(in the rows, 128 means zero)
One turn moves every row onto another: examples first, then more rows asked
j659: [120 150 140 131 106  67 142 139 126 128 127 149  84 149 119 154 133  85
  74 126 153 115 122  90 128 160 118  98 129 133 105 125  94 102 107 128
 110 145 130  99 128 127 135 109 126 101 103]
j247: [112 144 135 149 146 115 144 150 130 139 112 129 143 134 135  91 124 123
 116 110 114 125 126 101 116 153 120 104 110 165 110 139 110 126 105 112
 119 154 134 102 124 119 144 106 113  99 109]
j668: [116 128 154 135 108 104 123 137 131 121 140 140 108 131 147 120 108 102
 119 123 140 106 119 114 123 155 120 111 105 115 132 158  95 132  98 140
 121 176 127 127 137 126 114  80 146 113 107]
j846: [121 149 139 155 110 107 152 143 128 136 126 121 100 137 131 146 120 101
  74 108 148 109 148 120  88 162 113 124 102 138 122 128 106 124  98 120
 138 135 137 131 118 139 138 131 122 115  88]
j537: [118 124 145 153 140 110 143 124 140 110 128 144 106 157 123 128 129 104
 114 187 150 120 121 125 135 154 121  90 106 158 113 120  97 126 111 126
 105 134 154 100 121 135 133 145 142 118 117]
j802: [117 125 128 158 148 124 159 117 132 124 110 132 113 112 139  93 128 102
  93 154 159 118 129 152 137 157 126  91 109 111 107 131  89 138  94 129
 117 155 146  98 110 108 142 117 133  97 112]
j354: [116 126 132 154 129 113 149 115 142 105 131 143 107 151 135 123 138 107
 109 172 139 120 132 145 115 165 130  93  95 147 128 117  90 136 107 128
 112 119 143 112 120 137 126 144 150 133 109]
j583: [125 139 130 132 133  74 147 157 129 123 130 137 102 146 132 135 132  85
  77 107 164 119 122  98 120 173 122 112 129 132  87 121 103 113 109 128
 120 143 118 103 122 127 118 123 143  83 110]
j181: [139 142 132 137 139  98 143 133 119 127 105 130 123 105 147 133 119 106
 103 159 114 121 146 138 139 161  91  98 128 132  97 146  91 120 103 101
 121 139 150 100 105 103 148  93 168 103 106]
j16: [128 143 129 129 121  93 152 139 145 140 122 142 118 137 141 131 115 103
 113  92  90 127 122 128 118 179 118  87 132 133 114 139 118 145 118 104
  96 144 145 116 117 116 119  97 126 128 114]
j688: [124 138 134 136 143 107 142 138 133 100 128 137 119 155 130 128 136 103
 113 171 125 128 143 131 123 177 117  99 114 156  97 107 108 120 117 111
 114 106 138 108 113 130 136 131 175 106 114]
j75: [117 133 144 130 134 108 149 142 141  96 150 142 118 130 117 133 115  94
 110 167 134 133 129 134 124 169 108  94 107 147 126 112 118 141 113 104
 115 127 133 111 119 131 132 149 151 141 134]
j34: [122 132 173 151 127 114 131 132 130 137 117 134 108 153 126 129 129 125
 115 120 141 106 142 105 119 149 108  94 128 141 120 168 108 120  97 112
 125 157 162 139 101 137 148  92 139  98 117]
j381: [122 135 131 127 118 102 143 148 145 143 117 144 131 127 132 139 107 104
 106 119  94 118 115 105 144 172 116 102 139 133 112 150 121 137 125 125
  90 149 146 106 148 120 134 106 119 108 112]
j540: [109 148 144 154 130 114 138 123 149 117 119 134 116  95 115 141  98  89
  91 148 138 135 128 140 148 144  92  98 130 110 132 125 113 124 103 112
 116 135 124 113 106 101 147 111 136 115 130]
j539: [104 126 161 141 115 101 150 131 134 100 126 156  92 135 123 117 129 111
 108 103 144 128 147  98 146 173 118  83 120 110 115 143 107 135 101 113
 103 159 143 130 111 108 160 106 122 117 129]
j752: [121 138 120 165 120 127 122 117 147 122 112 126 107 143 137 126 114 112
  97  99 114 113 108 115 124 139 113 109 115 142 150 143 119 114 105 126
 103 142 145 102 138 111 118 109 129 121 105]
j809: [117 143 144 144 129 106 144 124 130  97 139 141 116 126 137 125 119 111
 121  79 141 123 139 128 119 173 110 108 113 138 108 139 112 122 102 102
 113 151 130 136 116 116 141  75 174 101 115]
j14: [108 138 120 154 125 116 141 147 141 130 106 145 129 144 153  95 128 115
 104  99 115 132 120 116 130 159 134  99 114 153 106 120 107 125 120 124
 109 128 113 112 124 106 141  96 124  89  94]
j488: [122 148 138 144 131 108 132 122 145 113 129 119 123 106 119 123 104  78
  96 145 137 126 119 152 129 151 104  97 129  97 132 128 117 119 101 114
 142 132 131 111 109 117 129  97 146 116 134]
j29: [125 143 142 147 127  88 160 155 134 131 131 140 114 112 138 149 124 109
  73  99 158 112 140 108  98 170 108 126 106 155 113 136  98 135  92 109
 122 151 125 121 121 124 142 139 135 119 101]
j963: [116 140 141 142 138 114 139 143 132 111 120 137 128 137 131 143 123 119
 113 183 119 124 148 125 114 166 109 110 107 169 116 121 101 129 111 117
 114 115 130 111 123 129 134 142 167 116 106]
j693: [128 147 133 138 133 104 140 139 131 137  92 133 128 117 136 134 135 108
  91 163 109 125 159 136 129 177 106  89 129 106 107 145  90 126  97 127
 123 118 133 106 107 103 143  98 159 101 107]
j750: [109 134 138 136 126  96 133 138 147  99 144 151 120 139 118 145 119  88
 112 174 133 136 117 134 131 162 117  99 109 141 126 112 113 130 119 125
 110 120 117 107 132 130 120 135 160 120 127]
j604: [135 151 143 128 102  96 163 141 123 131 142 125  87 122 141 140 122 102
  74 114 142 102 137 110  99 172 113 111 105 139 118 124  88 124  92 108
 124 149 138 113 124 128 136 123 124 139  96]
j464: [128 140 138 163 129 129 138 125 161 124 115 126 102 158 126 114 116 106
 102  98 121 117 117 104 132 161 120  88 122 132 121 130 132 101  99 119
 101 136 158  96 122 102 133 111 113 120 128]
j90: [106 125 136 150 109 130 147 112 128 113 124 130  95 140 160 132 116 118
 114 107 130 111 151 116 140 170 131 112 120 108 104 137  79 113 104 137
 102 134 131 136 123 115 131 100 142  87 101]
j13: [102 142 165 134 125 127 138 160 133 115 110 132 119 129 120 131 105 129
  98 123 140 111 144  89 130 172 111 106 135 120 117 154 116 129 109 142
 123 149 117 130 133 112 130 106 144  84 124]
j96: [112 128 136 172 141  98 146 118 141 134  96 152 120 116 131 113 129 103
  96 157 160 125 121 153 122 142 124  83 109 130 123 147  92 135  95 131
 125 155 144 103 106 112 140 105 139  97 111]
j413: [116 145 133 153 123  89 147 140 119 125 127 126  86 154 125 148 114  80
  87 117 160 120 131 100 130 156 112 117 119 139  85 112 106  95 113 119
 116 144 140 110 117 130 137 123 125  80  96]

j354 moves to j750
j181 moves to j802
j464 moves to j16
Now find these:
j413 moves to j604
j809 moves to j90

